(in the rows, 128 means zero)
Turns, then the turns between two rows, first turn first; the first pair answered:
R (before -> after):
[127 112 108 139 118 136 142 115 129 150 138 160 133  95 131]  ->  [124 112 121 134 118 153 121 135 171 139 145 136 118 132 147]
[153 154 164 111 129  80 130 127  60 163 124 102 140 122  97]  ->  [133 142  98 158 148 126 174  98  90 144 126 199 132  97 132]
[135 117 119 134 123 137 114 136 168 113 148 149 139 136 133]  ->  [142 123 146 117 116 116 101 142 146 124 147 113 145 139 114]
M (before -> after):
[127 120 107 126 121 148 133 123 155 121 122 115 100 164 145]  ->  [132 159 155 129 127 118 131 128 156 107 143 124 156 132 132]
[137 112 109 129 117 144 125 124 109 152 102 119 104 132 133]  ->  [144 145 159 127 123 114 118 130 112 139 121 113 151 113 121]
[117 135 113 101 137 140 104 118 137 109 140 147 116 142 134]  ->  [116 148 129  98 137 132 102 121 135 105 146 144 131 137 129]
[120 121 103 142 122 134 128 108 133 156 118 108 133 132 125]  ->  [124 138 127 139 122 121 120 112 137 149 128  99 157 123 116]
N (before -> after):
[125 158 157 122 110 120  98 129 146 108 124 122 155 155 146]  ->  [128 142 142 114 106 124  93 130 139 119 113 104 128 170 142]
[128 148  80 162 139 162 140 131 159 120 110 159  75 141 165]  ->  [147 154 112 130 122  87 138 120  63 165  93 110 105 101 105]
[133 120 146 106 125 157 141 127 139 117 137 145 141 120 149]  ->  [136 107 136  93 117 152 135 124 114 135 126 119 123 127 136]
[130 117 112 115 129 169 114 136 146 121 125 106  93 200 141]  ->  [143 159 171 110 129  93 123 124  86 136 134 107 171 135  95]
Now pairs of rows:
Between the rows of a pair lie two turns.
[117 107 152 116 131 117  98 141 123 129 132 108 146 127 122]  ->  [118 112 154 121 133 111 105 137 121 129 135 119 153 116 123] => N R
[112 135 140 107 115  97 146 115  87 148 134 115 152 113 103]  ->  [103 107  87 121 118 138 162 106 100 148 120 142 108 129 128] => R N
[131  96  89 143 112 129 136 122 117 142 121 127  71 133 130]  ->  [131 136 143 147 119 132 114 146 183 104 153 120 110 151 143] => M N
[132 128 140 119 123 123 124 128 123 127 137 108 136 132 121]  ->  [128 125 134 121 121 131 122 132 126 126 133 107 126 142 123] => N N
[121 110 106 123 127 141 128 126 149 133 121 133  98 165 138]  ->  [126 112 113 117 121 108 136 112  96 157 112 127 118 136 111] => R R
[108  97 130 137 137 114 150  81  74 142 117 146 135  80  96]  ->  [107  99 157 119 133 161  95 130 172 108 138  89 100 172 131] => R R
[129 116 124 107 108 123 108 137 116 145 118  82  98 147 116]  ->  [118 143 115 147 128 128 148 117 136 118 141 175 148  96 130] => R N
[105 110 113 135 124 143  98 135 146 130 134 113 129 142 140]  ->  [111 105 112 128 122 137  99 137 132 138 130 102 128 139 131] => M N
[122 133 139 104 109 118 107 146 139 131 130  81 114 159 130]  ->  [118 137 136 114 114 133 108 149 162 118 135  98 113 161 145] => N N
[143 100 142 121 124 125 113 132 106 120 119  84 108 142 113]  ->  [131  91 102 155 135 152 143 116 120 110 118 148 104 124 135] => R R
[105 116 121 132 141 119 157 115  92 137 126 140 127 132 133]  ->  [108 123 140 118 137 130 131 135 121 127 134 104 117 169 146] => R R
[127 146 162 129 102 101 135 134 129 129 138 130 158  84 108]  ->  [124 147 164 133 107 133 122 150 180 109 146 125 138 122 134] => N M
[135 104 120 110 135 150 130 149 141 116 128 108  98 147 158]  ->  [136 123 123 127 144 122 160 126 109 116 134 158 150  90 142] => N R
[152 158 134 112 119 114  97 161 149  99 113  75 143 153 143]  ->  [152 161 127 121 123  85 128 135  96 114 106 112 174  98 122] => N R
[120 132 118 131 133  90 125 128 100 136 126 114 140 123 119]  ->  [119 140 133 131 135 109 111 145 145 115 139 109 139 150 134] => N R
[133 118 120 117 115 153 115 143 140 122 108 106 118 149 130]  ->  [131 115 100 129 117 141 140 123 104 135 100 139 129 108 120] => R R
[114 140 128 127 124 141 146 111 127 132 102 172 130 132 113]  ->  [121 156 165 114 119 126 130 123 133 129 109 144 145 142 104] => M N
[165 159 114 154 128 142 144 114 147 133 143 167 131 117 130]  ->  [170 163 126 150 122 121 143 109 118 143 138 155 141 101 114] => N N
[117 121 118 135 127 150 140 119 172 115 131 156 140 110 122]  ->  [123 130 134 129 126 125 141 117 148 123 134 149 160  89 105] => N N
[126 129 137 113 120 128 118 132 138 133 122 108 120 140 127]  ->  [124 127 134 120 123 134 118 132 150 128 126 116 119 145 134] => N N
[141 117  94 126 111 118 126 114 110 125 138 164 134  97 103]  ->  [144 120 126 108 104 127  92 146 151 112 147 113 119 149 112] => R R
[132 129 126 142 128 119 150 113 100 139 131 152 158  99 120]  ->  [132 133 153 126 123 142 110 148 157 121 146 104 136 159 136] => R R
[129 115 101 130 126 119 147 119  70 146 107 161 134  89 116]  ->  [122 156 152 140 137 132 129 144 153  98 144 173 172 105 137] => M N
[139 147 170 113 120 111 103 146 138 128 140 100 147 132 109]  ->  [139 134 159 107 117 119  98 148 132 136 132  86 127 145 109] => N N
[148  90 131  95 113 132 154 136 105 125  94  56  87 130 113]  ->  [137 146 171 136 139 129 173 134 171  74 140 137 168  89 138] => N R
[114 155 117 149 115 142 119 147 153 131 131 116 129 139 133]  ->  [114 148 101 156 117 134 138 130 122 144 125 138 136 113 126] => R M
[135 132 158 100 121  99 101 119 114 139 137  79 141 137 118]  ->  [131 115 137  99 119 122  96 122 129 137 131  74 111 162 129] => N N
[126 118 175  90 108 120 132 146 123 141 117  92 154 116 117]  ->  [122  97 145  86 104 140 131 143 124 151 106  84 119 135 123] => M M
[138 173 178 119 130 101 139 120 126 150 153 140 162 100 117]  ->  [129 171 177 125 132 138 125 132 184 127 163 137 144 138 146] => N M
[125 115 108 131 134 148 129 132 141 119 133 137  96 137 144]  ->  [121 133 126 139 141 141 138 127 149 105 147 156 126 117 141] => N N
[118 116 125 137 122 154 116 122 156 105 140 152 114 132 137]  ->  [125 104 109 135 116 133 130 109 102 129 124 153 113 110 117] => N R
[124 145 144 133 144 130 125 138 145 115 151 135 153 117 129]  ->  [130 112 121 113 129 126 124 134 100 146 125 101 113 129 112] => N R
[103 153 152 115 118 129  86 150 157  65 146 131 149 111 126]  ->  [ 99 103  71 127 119 154 118 118 111  96 110 161  99 103 131] => R M
[119 123 133 128 121 111 153 107 122 123 131 183 171 100 124]  ->  [127 138 173 110 115  92 128 124 127 121 137 144 182 117 117] => M M
[127 158 147 133 119 124 112 129 125 116 108 138 147 109 133]  ->  [127 146 127 132 115 124 118 121 104 128  98 137 135 103 128] => M N
[132 108 110 159 129 116 125  82  81 136 113 150 143  87 135]  ->  [131 143 157 165 140 119 110 103 144 101 145 149 176 101 152] => M N
[122  96  92 139 127 146 144 128 150 148 125 147  97 146 151]  ->  [130 128 155 117 124 123 110 154 169 135 143 100 126 161 138] => M N
[136 117 104 129 125 149 126 132 151 112 123 102  97 153 151]  ->  [141 123 121 119 121 138 120 140 147 114 121  82 103 155 143] => M N
[124 139  84 149 152 110 151 104 125 154 121 191 141  84 142]  ->  [146 127 122  92 128  84 102 131  90 183 108  80 114 130 112] => R N
[117 104  74 150 130 159 146 113 126 149 108 165 105 125 149]  ->  [121 170 172 141 135 118 116 140 166 120 150 142 179 119 136] => R M
[141 135 130 132 128  89 144 115  98 142 130 133 155  98  95]  ->  [132 138 122 153 138 112 152 114 135 121 142 170 158  99 117] => M N
[127  99  93 122 124 158 150 113 134 132  99 126  90 146 128]  ->  [135 105 114 106 116 129 142 113 102 146  95  98 102 139 104] => R R
[125 147 147 128 133 131 127 125 142  91 152 157 166 100 150]  ->  [134 100 114  97 115 133 114 124  87 134 113  91 105 134 131] => N R
[112 157 156 133 120 133  96 142 203  93 190 166 154 154 137]  ->  [132 108 119  90  93  84 102 119  58 172 132  93 111 139  77] => M N
[137 124 128 126 126 127 122 126 115 149 117  88 101 141 126]  ->  [132 116 106 140 133 136 138 117 114 149 111 115  94 131 133] => M M
[120 132 116 131 126 154 146 131 169 144 141 144 118 151 142]  ->  [119 139 126 135 128 150 152 129 167 140 146 156 134 139 140] => M M
[131 128 130 129 125 110 132 120 101 141 126 124 139 120 119]  ->  [132 114 121 126 122 122 128 121 105 145 118 115 118 132 123] => N N
[131 141 143 116 121  87 122 122  92 136 144 131 154  88 112]  ->  [124  97  79 123 119 136 127 117 106 143 119 133  86 123 139] => R N
[133 113 128 123 115 117 123 134  96 156 112 106 115 130 110]  ->  [125 123 112 149 127 127 146 116 111 139 123 165 137 100 127] => R N
[126 121 130 116 126 125 115 132 121 135 125 100 118 133 123]  ->  [128 125 131 119 128 115 125 126 109 135 124 115 129 117 115] => R M
[163 150 134 153  97 147 104 149 156 160 161 120 145 155 146]  ->  [163 157 144 152  97 136 105 146 147 159 164 124 159 146 140] => N N
[125 120 109 127 122 139 120 128 126 137 118 142 123 131 143]  ->  [130 141 137 127 125 124 116 134 131 132 132 142 150 121 138] => R M
[126 140 127 151 139 133 139 124 143 108 119 157 165 107 145]  ->  [132 149 153 139 137 124 121 139 147 108 126 128 174 122 139] => M M
[122 118 103 153 122 132 185 120 116 136  99 142 111  93 124]  ->  [130 123 120 138 114 115 179 121  93 147  98 116 118  91 106] => M R
[125 126 139 113 120 134 124 141 135 134 128 105 118 142 133]  ->  [122 122 117 131 129 136 150 122 120 135 122 143 124 112 135] => R R
[157 100 118 123  98 103 114 103  88 130 128 109 127  93 101]  ->  [151  80  94 127  97 132 111 107 109 129 122 102  97 121 116] => N N
[127 114 123 109 134 124 108 131 119 147 122  88 112 146 117]  ->  [130 125 133 115 137 101 121 120  99 150 125 103 139 115 104] => R M
[133 125 135 127 134 113 129 139 100 141 116 118 138 109 108]  ->  [135 121 134 122 135 117 125 138 100 144 111 110 132 115 110] => M M
[125 142 134 136 119 125 122 134 103 139 148 129 177 121 119]  ->  [120 109  91 135 116 157 123 129 110 150 131 122 126 150 137] => R N
[119 101  91 133 121 165 139 123 159 131 118 134  88 157 151]  ->  [133 153 171 125 120  92 136 123 117 134 137 125 177 100 105] => M R
[141 128 132 126 100 132 135 142  86 157 123 144 118  92 143]  ->  [137 117 120 126  98 146 130 143  94 157 119 139 102 107 146] => N N
[142 125 147 121 116 110 112 121  98 139 124 125 134 113 113]  ->  [132 107 109 140 124 149 122 119 136 121 122 154 110 129 140] => M R
[122 161 151 134 129 145  81 135 175 124 163 123 145 136 154]  ->  [132 132 115 121 120 109 104 105  69 175 126 116 133  96 115] => N R
[125 131 171 123 146 151 101 152 171 115 152  92 118 180 128]  ->  [123 104 100 147 151 127 162  92  76 152 121 164 122  96 103] => R M
[124 118 119 138 111 119 124 132  90 156 100 167 143  78 109]  ->  [127 102 111 122 103 124 111 140  83 168  92 130 118 104 106] => R N
[124 120 111 150 134 134 135 118 145 131 130 152 122 137 136]  ->  [128 129 125 149 133 122 139 116 137 129 133 160 143 119 128] => N N
[103 129  98 110 139 138 130 140 156 123 122 102 105 141 131]  ->  [102 144 102 127 146 111 152 120 132 126 126 140 142  92 119] => N R
[131 141 162 132 120 112 108 130 119 137 157 122 162 124 103]  ->  [120 139 143 149 126 147 112 132 164 119 165 151 151 140 131] => N M
[136 137 161 108 119 109 117 143 119 141 131  86 136 133 121]  ->  [134 151 167 115 127 105 124 139 123 132 140 106 158 119 123] => N R
[125 112  83 141 123 112 144  97  99 147 122 157 126  94 114]  ->  [128 144 155 124 124 120  92 144 175 111 154 103 140 151 125] => R M
[122 130 117 145 136 138 145 158 155 112 134 159 165 134 138]  ->  [131 138 144 123 131 100 135 159 117 132 128 121 177 127 111] => R R
[125 100  80 130 120 140 149 113 113 157 114 143  99 126 148]  ->  [121 125 105 145 131 152 146 125 169 123 137 168 125 131 168] => N R
[143 142 139 119 122 145 114 141 150 116 123  91 117 156 126]  ->  [143 134 110 135 126 123 147 111  95 136 109 131 131 104 110] => R M
[121 126 119 130 113 127 115 112  96 130 139 137 141  80 120]  ->  [115 139 130 138 118 137 112 121 123 111 154 148 155  84 129] => M N
[112 108 126 139 133 121 152  95  83 138 117 176 129  92 136]  ->  [120 131 166 130 133  98 142 105  92 133 129 159 159  89 126] => M M
[132 134 137 143 151 113 127 149 122 127 109 134 151 107  95]  ->  [130 129 123 148 152 120 135 145 123 129 107 149 146 108 100] => M N
[123 111 123 150 150 119 144 149 121 152 114 116 112 158 109]  ->  [114 114 123 159 155 130 144 151 142 141 118 130 112 164 119] => N N
[111 125 143 130 114 139 143 127  97 140 113 131 119 103 119]  ->  [109 117 131 129 113 150 139 127 100 138 110 127 108 113 124] => N N
[129 125  84 139 135 167 118 123 166 122 153 176 120 162 156]  ->  [135 110  65 134 131 140 137 102  93 156 129 177 117 129 130] => N R
[134 140 128 121 132 107 142 121 128 109 128 151 159 125 138]  ->  [132 121 108 119 127 135 130 131 147 108 121 135 122 158 154] => R M
[114 150 144 146 137 134 135 124 158 102 146 154 149 120 149]  ->  [128 137 152 112 121  98 125 122  86 143 121  98 136 116 111] => M N
[139 104 125 113 120 149 116 137 154 130 129 111  95 159 127]  ->  [138 140 153 134 134 127 131 126 161 112 153 154 154 111 120] => R N
[124 124 100 143 160 167 121 114 135  97 134 159 115 127 140]  ->  [129 112  89 134 153 159 124 109 102 118 118 149 104 119 130] => N R
[143  99 132 104 118 145 120 150 111 136 109  79  85 167 110]  ->  [131 104 126 126 128 177 122 153 163 109 125 115  89 176 141] => N N
[131 153 155 127 116 111  98 143 132 120 148 128 154 113 114]  ->  [129 123 100 132 116 118 120 118  89 144 122 150 124  98 110] => M N
[125 169 184 140 135 133 127 111 166 119 129 100 155 134 130]  ->  [132 141 158 125 123 115 136  95  96 159  98  74 129 120 101] => N R
[127 142 158 122 123 127 114 144 145 119 145 114 144 140 129]  ->  [129 130 146 117 119 110 124 128  98 146 131 114 143 120 109] => N R
[137 123 151 104 122 105 106 134  98 149 118  79 128 143  99]  ->  [117 110  91 152 142 166 142 118 153 121 126 168 110 136 150] => R R
[130 111 101 123 126 137 127 133  97 148 114 115 101 129 120]  ->  [134 148 155 119 128 112 115 148 116 133 136 103 150 119 113] => R M
[125 107 110 119 122 159 115 133 145 128 118 110  81 157 148]  ->  [132 105 102 122 122 125 140 108  81 150 105 127 105 106 120] => R R
[153 145 146 137 124 110 137 149 150  95 147 133 167 125 141]  ->  [161 117 110 128 112  96 149 130  86 135 117 116 140 119 120] => M N
[119 136 125 137 134 156 121 140 173 112 137 144 128 147 155]  ->  [127 117  97 129 126 127 146 113  88 152 107 146 122 106 123] => N R
[113  88 113 137 124 155  92 157 120 139  98  89  77 161 140]  ->  [111  85  90 153 131 135 127 127  75 154  87 135  93 110 126] => R R
[105 113 109 139 118 126 135 143 116 138 112 103 111 112 113]  ->  [ 98 127 119 152 125 141 137 151 159 115 130 124 127 116 131] => M N
[126 131 127 141 135 117 150 113 120 131 131 161 144  97 127]  ->  [127 109 121 119 123 143 121 131 143 131 120 113  95 155 137] => N R
[121 129 111 141 121 175 101 140 208 116 148 177 112 141 150]  ->  [120 141 124 145 125 166 105 142 207 108 157 187 131 125 148] => M M
[119 129 165 105 124 134 107 156 137 106 118  97 124 158 130]  ->  [120 140 160 118 132 103 132 132  88 117 117 136 163 103 109] => N R
[127 136 122 159 146 122 149 110 137 120 134 193 167  86 134]  ->  [142 148 175 123 133  83 120 129 110 131 133 126 182  97 106] => M N
[131 131 116 134 130 109 164 102  84 141 112 165 140  86 125]  ->  [138 111 117 108 117 109 138 115  69 158  96 106 105 123 114] => R N
[110 118  81 109 139 172 110 127 144 121 126 190 136 142 162]  ->  [112 140 110 115 143 153 109 128 147 115 138 200 174 123 153] => M M
[127 142 156 153 153 133 126 117 177 117 141 148 155 150 117]  ->  [136 105 119 133 138 117 133  99  96 161 106 112 115 142  88] => N R
[151 162 119  91 108  94 103 114  74 133 118 109 119 115 103]  ->  [136 145  67 126 121 131 134  96  98 120 113 176 101 104 131] => R N
[125  83  68 134 131 161 126 128  89 135 113 115  70 139 126]  ->  [122 135 139 142 141 167  98 159 182  83 160 116 117 162 149] => M N
[136 162 164 118 137  67 124 135  91 135 135  91 169  94 116]  ->  [127 103  92 114 126 133 116 143 117 144 105  66  70 162 149] => R M
[134 120 126 122 135 130 146 161  82 119 145 150 137  96 119]  ->  [137 125 145 111 132 123 136 169  84 117 147 133 140  99 114] => M M
[133 129 112 116 115 104 136 104  65 153 104 138 132 106 106]  ->  [119 158 128 146 134 136 135 119 153 101 139 187 159 115 147] => M N
[145 106 139 122 100 120 135  89 114 139 100 105 106 109 125]  ->  [143 103 132 127 102 121 142  82 113 136 102 121 108  97 125] => M M
[132 147 135 126 146 107 122  90 103 140 130 134 179 104 125]  ->  [128 148 142 125 148 146 102 116 169 113 142 117 156 154 155] => R R
[136 127 117 109 138 141  98 129 128 135 122  91 114 152 129]  ->  [127 153 118 135 153 137 124 115 142 119 138 152 158 112 136] => R N
[128 124 175 143 137 135 130 116 146  97 165 117 116 116 108]  ->  [135 107 154 132 130 125 136 108 101 122 144 101  99 112  92] => N R
[129 157 110 139 142 101 131  94 100 163 109 129 132 117 119]  ->  [128 145  98 135 138 112 127  94 102 166 106 124 115 129 124] => R N
[111 133 128 101 119 126 124 123 115 120 108  82 100 117 132]  ->  [110 123 109 114 121 137 136 110 110 119 102 100  90 108 141] => M M
[136 107 128 130 134 138 142 145 126 126 110 136 122 142 114]  ->  [136 111 130 134 138 137 149 142 126 124 110 147 128 133 115] => M M
[149 146 150 115 120 100 134 129  94 137 126 128 156 115 100]  ->  [152 137 147 101 114 110 121 137  94 142 120 103 134 135  98] => M M
[124 121 114 139 128 157 122 126 142 111 122 144 119 139 152]  ->  [124 139 128 145 133 140 125 126 140 106 134 155 147 116 143] => N N
[132 120 118 115 127 121 135 127 102 139 111 120 125 126 119]  ->  [123 125 113 135 135 131 147 122 124 122 121 153 133 118 131] => M R
[111 142 137 126 142 148 128 113 154 105 149 160 133 158 170]  ->  [126 132 155  92 125 110 110 116  89 144 128  96 127 158 129] => M N
[124 144 135 143 135 101 158 113 120 122 136 189 169  70 123]  ->  [130  96 115 102 113 143 108 149 142 137 112  86  69 176 133] => N R
[114 111 106 120 153 137 146 110 136 143 129 107 101 162 149]  ->  [116 127 131 118 154 134 133 118 157 130 139  93 114 169 150] => M N
[146 130 163 126 102 127  96 131 118 135 151  78 138 142 129]  ->  [135  98  91 153 108 157 132 103 104 144 131 133 107 123 148] => M N
[145 130 126 120 124 131 118 135 100 143 130 108 104 126 142]  ->  [139 137 118 140 135 150 124 134 134 125 137 139 106 126 163] => M N
[123 124 150 148 124 110 148 130 114 118 159 122 164 121 115]  ->  [121 124 153 148 125 130 138 141 147 105 166 118 151 146 131] => N M
[135 121 146  86 116 134  77 137 135 141 106  66 113 200 132]  ->  [132 171 163 127 139  90 127 100 113 127 129 165 209  95 120] => N R
[121 108 109 127 125 144 136 109 112 139 117 145 110 123 128]  ->  [120 112 108 134 130 149 140 108 123 131 122 151 115 120 136] => N N
[138 149 149 121 126 126 123 128 170 145 128 131 145 156 114]  ->  [139 137 132 116 123 106 138 112 122 168 111 127 139 136  97] => N R
[124 121 105 132 132 134 133 105  93 136 124 151 100 115 117]  ->  [129 137 139 120 127 111 121 114  83 136 131 130 123 108  99] => R N
[128  95  81 122 124 155 122 117 124 150 108 101  72 160 130]  ->  [129 162 145 148 141 104 144 106 126 122 145 166 179  82 118] => M R
[121 119 104 126 132 155 126 156 129 113 125 140 128 142 136]  ->  [130 137 138 115 129 127 119 156 121 112 134 128 160 129 122] => R N
[122 109 132 121 132 116 135 110  85 150 130 120 124 124 100]  ->  [118  95 114 124 132 136 132 110 103 146 126 118 100 150 113] => N N
[116 151 173 125 147  68 114 115  95 137 118 107 167 101 101]  ->  [119 117 138 107 137  85 103 118  81 159  94  70 111 137 105] => N N
[140 127 119 105 114 130 110 136 121 124 125 114 116 160 127]  ->  [133 134 120 116 118 141 113 136 140 110 134 132 121 163 135] => N N
